In the rows, 100 means zero.
One turn moves every row onto another: examples first, then more rows asked
Bogod: [113 110 88 80 76 104 139 122 107 94 103 102 95 94 82 116 108 125 102 95 95 89 89 116 86 91 80 82]
val: [131 105 114 100 92 114 116 125 109 116 105 109 104 81 75 104 105 112 98 112 99 85 104 110 104 85 126 106]
kubir: [130 114 100 71 95 84 115 113 89 99 113 90 114 72 68 105 97 107 120 96 113 107 75 122 84 97 109 94]
Lil: [124 110 108 90 87 86 114 95 112 110 103 85 101 82 101 88 103 121 87 107 104 102 96 116 110 85 114 88]
nevo: [137 93 115 89 105 95 127 107 121 93 104 80 98 99 80 97 95 114 100 96 118 112 84 113 82 79 94 95]
rulav: [107 94 91 86 70 98 115 127 118 124 112 98 95 89 70 119 110 110 110 90 93 98 87 92 91 94 101 86]
Nelur: [99 98 107 97 102 74 132 120 119 121 106 88 108 78 77 92 92 121 98 110 115 98 93 118 84 93 94 94]
Det: [111 109 106 90 99 95 119 86 90 104 97 86 93 86 74 106 113 131 98 99 122 94 91 105 95 100 86 84]
tapig: [125 109 93 84 82 120 121 111 113 110 108 95 116 99 66 100 117 106 124 95 90 94 90 103 97 81 96 92]
mib: [89 111 108 97 108 88 107 102 110 110 118 88 112 88 65 97 105 115 104 95 117 88 97 108 99 98 91 95]
rak: [112 99 122 98 108 83 112 119 106 88 111 95 88 93 58 118 105 117 109 87 120 105 88 117 86 89 102 95]
seve: [119 116 83 99 94 104 128 126 127 108 100 113 99 93 75 115 103 128 110 111 109 95 92 105 87 101 105 81]
soz: [115 107 95 83 80 111 139 128 101 93 101 108 93 89 83 119 110 119 109 99 92 93 90 116 82 85 84 87]
ped: [109 91 98 92 76 109 112 132 114 124 111 103 93 86 72 119 111 103 114 92 93 102 86 94 88 87 105 90]
refef: [115 115 111 96 91 85 99 96 103 112 103 95 93 79 89 106 107 128 90 105 106 99 95 121 115 89 118 85]
nifa: [120 111 101 79 99 93 98 113 104 104 123 100 104 81 86 101 95 98 94 93 120 105 65 111 78 101 101 92]
viso: [110 108 109 88 82 72 124 109 107 100 111 85 103 77 95 85 105 114 92 104 100 96 105 121 105 87 115 94]
zed: [125 99 119 86 74 113 122 120 91 101 107 102 95 81 84 105 111 107 90 97 89 82 103 110 103 83 108 106]
gorun: [133 93 120 97 106 97 106 101 111 106 102 92 90 100 62 109 107 121 102 92 124 108 79 111 88 81 102 89]
napo: [121 109 108 75 96 87 109 116 93 110 112 104 107 75 75 107 95 111 101 94 113 100 62 134 77 90 98 90]
nonu: [125 100 116 97 83 110 121 131 99 107 106 105 89 73 85 118 102 111 91 106 97 92 106 105 99 90 120 105]
dagek: [123 110 85 82 81 109 118 109 121 115 108 94 117 100 62 101 113 115 120 95 92 90 89 105 102 86 95 88]
tazuk: [132 114 115 92 92 122 121 116 103 98 107 103 107 87 82 100 104 113 95 106 95 81 107 116 108 81 108 108]
mafe: [119 90 107 83 88 86 127 100 104 123 97 68 98 73 81 105 96 123 101 103 110 112 89 101 93 92 93 89]
sira: [130 112 96 81 96 87 114 108 95 97 112 100 106 79 77 90 108 101 105 100 126 101 75 108 73 106 111 91]
vuve: [99 112 113 94 86 72 110 109 97 104 109 95 96 74 82 102 108 122 98 100 102 94 103 123 110 90 120 90]
Risi: [121 115 89 102 99 116 127 127 122 105 101 117 98 95 78 112 108 119 113 113 110 96 91 105 83 95 105 86]
dov: [118 87 121 89 96 77 129 121 112 92 112 88 98 96 64 91 106 104 106 87 115 100 90 116 79 81 97 100]

Det -> mafe
dov -> rak
tazuk -> zed
Where do these go?
soz -> ped
Bogod -> rulav
Lil -> viso
kubir -> napo

One turn moves every row onto another: examples first, then more rows asked
Kan: [117 85 112 109 105 114 99 96 114 96 92 100]
tek: [115 83 96 97 80 105 108 84 98 90 108 125]
fodo: [93 104 101 85 87 112 100 113 100 98 97 106]
Nusur: [121 94 100 101 96 106 104 90 104 93 107 131]
Febif: [89 100 96 104 105 101 108 106 111 105 124 115]
tibi: [104 80 91 107 102 101 95 81 86 110 101 94]
mibop: [96 104 86 84 94 107 88 108 96 104 98 108]
nen: [79 85 89 98 99 91 98 95 115 103 107 90]
sepe: [93 98 86 116 98 88 88 109 112 97 118 107]
Batip: [92 101 101 85 92 102 103 113 106 97 88 106]
Bal: [120 83 87 108 104 118 86 97 101 105 102 102]
veg: [115 97 99 113 94 102 104 95 94 95 107 133]
vibu: [111 75 103 124 99 91 100 89 105 96 103 103]
Gad: [111 79 98 120 95 97 88 79 103 102 111 102]
roz: [89 90 96 103 82 91 97 97 120 85 113 95]
dofe: [80 100 93 109 106 90 95 103 104 101 110 91]
nas: [101 83 110 114 109 95 104 88 102 109 91 106]
sozaf: [88 90 92 92 90 106 115 97 106 94 125 99]
Fif: [123 89 91 102 91 105 110 90 96 87 107 123]
neb: [93 97 91 86 92 112 96 117 101 106 99 111]

roz -> tibi
fodo -> Fif
Where do these go?
Febif -> Kan
Batip -> tek
Gad -> dofe

One turn moves every row onto another: examples first, then more rows asked
ges: [113 105 121 102 104 117 79 83 86 108 106 109 112 70 79 128 86 108 111 101 85 110 101 102 129 91 78 108 84 96 108 126 86 117 101 116 120]
miko: [108 103 108 112 95 109 89 92 86 78 108 97 90 79 107 133 92 109 94 90 100 88 118 109 116 109 89 110 89 106 107 119 96 129 89 125 96]
Mufem: [123 102 102 108 107 100 79 93 98 100 111 123 93 78 92 95 95 119 103 103 75 106 117 103 120 108 103 124 103 81 116 125 112 125 94 121 111]
muzu: [110 101 108 103 104 88 110 107 93 95 103 108 100 80 86 133 107 117 90 102 94 120 109 106 122 120 92 125 100 120 86 114 98 102 95 106 103]
nif: [108 110 106 79 98 84 75 111 78 97 106 95 80 99 95 127 92 129 98 115 105 107 108 117 122 102 92 128 92 91 103 125 99 98 91 108 137]
mavug: [120 109 105 102 96 103 79 94 95 90 100 104 71 92 88 116 109 112 101 111 105 125 89 123 134 116 91 112 88 97 99 127 97 112 108 112 95]
mev: [113 107 114 113 89 105 99 108 94 113 102 79 101 83 84 116 105 116 94 102 93 115 102 91 113 111 84 100 91 86 98 106 94 97 92 109 126]
pina: [108 107 97 109 110 87 83 94 96 112 118 104 94 87 93 113 101 106 105 102 97 83 111 116 119 113 98 115 112 79 106 119 75 82 106 124 114]
semop: [108 87 91 109 100 98 94 94 84 104 78 99 90 78 95 124 105 110 93 104 97 107 87 102 138 105 94 122 94 98 93 118 100 89 105 100 124]
fupo: [104 114 109 83 104 91 92 78 86 96 127 117 95 82 98 120 104 113 98 96 98 102 108 118 124 119 113 94 86 78 96 115 106 103 118 117 102]
til: [121 104 106 121 112 96 78 90 71 89 114 95 101 87 77 123 89 115 111 113 95 104 97 115 120 112 110 110 83 80 87 113 95 126 108 107 119]
dozi: [97 99 99 72 99 101 61 83 83 89 103 106 90 88 101 142 100 112 107 109 82 109 104 121 118 106 100 115 96 97 99 123 93 96 101 121 135]
Fav: [117 112 114 73 102 93 96 77 102 80 110 107 107 90 66 117 108 129 102 97 105 107 97 109 124 103 88 114 93 100 116 115 104 102 89 126 119]
Rara: [129 111 95 92 116 94 91 88 100 111 104 107 98 76 90 130 110 133 99 96 108 95 100 89 125 109 108 111 95 90 98 107 108 107 88 109 114]
far: [122 88 95 101 107 73 79 83 90 104 100 102 107 82 103 132 93 115 102 103 98 101 108 109 98 118 98 122 101 94 110 113 119 110 110 103 123]
Pafo: [110 93 109 110 103 88 75 103 90 78 94 90 95 81 103 120 90 109 119 97 107 113 107 102 125 104 87 128 87 114 111 123 94 112 81 129 136]
bek: [101 90 98 95 91 100 77 96 108 98 94 111 106 75 92 110 105 120 107 93 90 114 114 98 123 120 96 127 98 78 97 107 73 101 102 109 107]
Buk: [117 103 101 87 107 83 84 86 88 102 141 104 97 79 98 107 101 120 102 101 101 95 110 113 139 109 97 113 96 107 104 124 92 91 105 114 144]
zefo: [113 108 106 121 112 106 94 79 98 86 104 112 108 75 95 105 115 99 109 88 84 97 101 113 121 109 91 93 77 98 106 115 100 117 103 126 108]
Fudas: [109 112 104 96 101 124 86 89 94 78 114 102 101 86 78 112 102 110 99 95 101 134 111 102 134 106 100 113 93 95 98 116 72 102 92 137 115]
ludag: [112 106 102 97 98 88 81 88 94 100 100 101 105 84 73 128 100 107 97 102 93 132 110 121 125 110 102 114 115 103 120 117 118 131 108 125 127]
kugu: [115 106 104 99 92 78 70 90 76 88 116 95 99 84 108 112 105 87 91 101 99 111 114 123 124 104 100 104 100 106 111 106 118 98 102 112 106]
fimal: [112 105 104 84 105 106 93 88 98 89 87 98 100 86 110 115 104 105 97 100 97 111 112 115 122 107 96 112 94 107 111 116 109 70 83 124 124]
mikaz: [97 109 91 93 95 99 87 90 106 88 94 110 99 94 98 134 107 115 92 105 94 113 102 126 133 115 86 128 99 112 87 118 86 112 113 119 134]
letor: [125 95 100 122 105 104 84 97 110 83 104 103 102 76 109 112 102 112 102 104 99 94 110 117 127 108 97 117 85 81 106 120 102 99 102 126 89]
saro: [107 100 91 121 107 95 70 107 80 107 105 97 94 83 110 123 105 98 102 96 96 116 116 104 100 110 89 105 86 86 103 117 87 113 111 108 121]
dudo: [124 101 102 88 94 81 72 86 97 113 94 100 94 81 90 116 96 109 96 110 114 94 125 111 119 105 109 122 99 97 113 105 102 86 102 126 126]
mulen: [126 106 113 126 105 90 110 95 96 84 104 108 104 83 92 95 96 108 105 100 102 114 113 100 129 111 96 116 87 90 102 108 109 118 101 121 110]
san: [116 98 93 96 98 111 57 71 92 93 110 98 104 84 95 107 90 109 106 100 93 99 115 116 124 102 104 111 101 74 123 115 93 118 105 128 136]
zode: [98 112 96 98 118 86 82 96 96 100 93 111 122 83 98 112 95 118 106 90 83 96 112 111 112 108 103 118 88 85 107 116 107 108 88 125 147]
Setum: [115 107 101 107 102 95 104 94 98 93 108 95 89 99 87 116 114 122 105 91 111 107 91 112 137 118 95 114 116 83 105 106 97 102 89 102 107]
Vud: [112 99 107 103 98 103 78 89 87 109 115 102 106 77 113 123 105 113 113 89 92 109 104 113 125 107 90 107 101 60 119 119 101 108 114 104 112]
papez: [101 97 106 111 106 114 94 92 81 75 116 90 114 78 87 127 99 114 108 88 82 127 99 111 130 119 95 103 96 94 98 120 90 123 93 106 109]
bonak: [102 103 98 110 102 107 71 91 86 84 111 87 107 92 89 109 88 102 93 95 97 120 109 136 108 115 86 116 90 103 117 135 81 106 103 123 121]
gemun: [118 102 103 92 95 112 85 89 88 82 102 91 105 76 88 124 100 126 87 93 98 119 109 112 127 106 91 110 79 120 109 118 112 135 86 104 123]
bug: [111 101 89 94 96 79 92 101 93 78 106 92 87 99 97 111 124 118 88 101 102 103 121 117 111 119 102 114 106 94 108 99 104 98 100 113 124]
viv: [116 103 91 86 89 84 87 93 92 95 122 80 105 73 89 123 93 111 99 105 116 105 124 134 118 121 99 118 97 97 115 122 98 113 84 113 109]
zana: [106 102 100 95 104 103 59 94 87 106 94 96 116 65 85 121 91 109 91 104 83 106 122 121 110 102 99 108 73 106 111 128 94 110 102 122 128]
lopa: [123 112 105 92 99 74 79 86 90 83 82 98 99 81 91 120 105 122 104 101 100 97 103 117 136 107 94 115 97 102 109 119 99 141 91 118 106]
Gusi: [102 115 102 82 110 97 82 83 70 100 107 102 92 91 85 122 88 117 98 100 93 112 101 118 127 118 108 116 96 115 93 123 98 112 90 110 151]
Tiz: [81 101 104 106 98 107 83 109 101 113 122 111 94 79 95 109 102 111 103 90 88 113 110 119 128 116 100 112 86 89 105 122 98 87 105 118 130]
Puru: [126 116 106 113 95 103 98 82 74 79 104 108 98 82 89 105 127 101 89 103 90 100 105 114 116 105 93 116 100 93 101 101 98 96 93 122 119]
timuz: [114 100 97 87 111 94 72 83 77 83 97 98 109 88 69 124 114 109 106 102 96 101 114 132 116 91 94 105 96 92 128 106 92 103 101 105 115]
dakab: [104 92 120 97 103 108 103 93 89 90 104 95 98 73 83 130 91 130 124 100 95 96 112 98 132 113 100 109 83 89 99 116 79 108 95 123 134]
zese: [102 105 105 90 97 80 86 100 96 82 94 98 96 85 61 116 102 113 94 103 102 113 116 108 120 110 99 114 87 128 100 109 92 113 87 129 127]
tov: [117 119 115 97 105 108 74 91 95 85 109 97 114 92 80 108 93 115 109 113 78 108 124 138 116 114 112 106 97 85 111 109 102 116 88 123 118]
fara: [104 94 111 114 112 107 74 89 89 106 110 95 103 72 89 123 99 121 95 72 100 99 103 91 137 110 105 101 101 109 107 115 84 103 103 118 116]
Zotop: [115 93 103 92 111 109 84 99 92 95 104 91 98 101 91 132 80 120 108 123 80 103 115 109 117 93 84 104 86 96 104 118 99 106 106 101 134]

semop -> lopa
Fav -> Fudas
zefo -> dozi
Where do these go?
viv -> mev
Vud -> dudo
muzu -> gemun
mikaz -> miko
mavug -> Pafo

